(in the rows, 128 means zero)
One turn moves each row of this set onto another row. After a few examples, where does it send each row asked below?
Rito: [129 102 176 135 108 119 105 112 136 162 167 162 163 125 111 134 118 123
 129 153 119 155 144 114 120 111 104 154 125  96 115  97 120 113 147 121
 143]
buzo: [127 117  93  91 113 149 134 120 132 148 126  99 165 140 114 126 125 111
 133 140 168 144 154 146 112 132 100 165 130  87 165 132 138 148 150 121
 146]
Buko: [173 100 152  93 124 156 135 113 158 135 129 153 165 125 127 118 136 100
 119 155 159 139 124 177 136  98 110 148 111 100 124  78 126 139 136 129
 145]
Supa: [143 117 169 102 119 186 121 129 148 124 132 129 159 126 123 136 126 110
 147 150 144 154 141  84 143 108 116 166 120  79 157 115 149 158 110 109
 148]
zomep: [128 129 120 126 111 139 114 136 142 148 116 127 152  97 147 161 133  95
 147 179 147 153 119 120 151 108 109 151 126  83 125  92 134 171 108 102
 151]
Riliz: [120 108 167 134 103 119 109 104 145 149 167 159 159 112 118 139 125 122
 125 162 115 165 120 123 117 100 119 157 118  98 112 102 131 111 149 133
 132]
zat: [124  92 177 132 118 110 111 106 143 164 156 162 161 132 111 115 120 133
 124 146 128 151 134 123 129 108 105 153 118  98 124  90 118 142 149 125
 152]
Reme: [127 120  78  97 107 149 128 124 134 140 132  96 162 129 115 144 128 107
 134 156 170 153 153 138 105 127 118 166 127  92 149 134 145 128 148 130
 137]
pigi: [172 112 143  99 114 161 130 116 159 128 135 150 163 113 129 137 139  93
 120 169 150 148 121 172 127  93 118 151 112 103 112  86 134 114 137 132
 133]
Neror: [186 107 148 100 111 165 120 124 147 135 144 152 166 120 122 141 131  90
 128 164 151 144 147 156 124 104 108 148 120 101 108  84 126 100 131 120
 137]
nadu: [120 121  88 116 134 127 109 128 162 129 163 102 147 134 119 133 134 142
 122 167  95 128 144 102 124  97 102 143 131  95 149 103 123 142 121 126
 149]
Fef: [121 125 105 103 131 138 114 112 154 127 178 110 153 134 125 134 130 140
 122 154  92 124 138 109 121 108  91 138 137  81 169 111 120 146 120 120
 142]
dapa: [120 122  82  96 113 144 137 121 138 145 122  96 162 133 119 134 131 108
 129 152 168 150 144 151 112 124 111 167 124  92 156 132 143 145 153 129
 142]
Kudag: [134 131 154 116 107 160 118 136 150 141 103 119 155 104 130 122 131  98
 145 151 127 156 120 118 150 100  90 165 130  79 151 106 144 165 114  92
 158]
nuvu: [114  99 168 132 114 110 116  99 152 151 156 158 158 118 118 120 128 133
 120 155 124 160 110 133 126  97 120 155 111 100 122  95 129 140 151 138
 141]
faz: [186  96 156  95 121 160 124 121 146 143 137 155 168 132 119 123 129  98
 127 151 160 135 150 160 132 109 100 145 119  98 121  77 118 126 131 118
 149]
gusek: [134 115  90  91 108 154 125 123 127 143 137  99 165 136 110 136 123 109
 139 143 170 149 164 134 105 135 107 164 132  87 158 135 140 131 145 122
 141]
depo: [114 132 100 113 136 134 121 122 160 134 165 105 151 140 123 135 133 136
 116 164  87 123 142 111 127 101  91 144 133  90 159 109 121 145 127 120
 147]
Saso: [127 115  92 108 129 131 102 117 155 123 176 106 147 129 120 130 131 145
 128 157 101 129 141 101 118 104 103 136 134  86 159 106 122 143 113 125
 144]
Vit: [137 114 136 112 122 163 116 128 140 131 144 138 157 119 141 176 128 108
 149 178 164 152 141  86 144 115 134 151 116  84 130 102 139 164 105 118
 140]

Neror goes to pigi
Vit goes to zomep
Where do these go?
Reme goes to dapa
nuvu goes to zat
depo goes to Fef

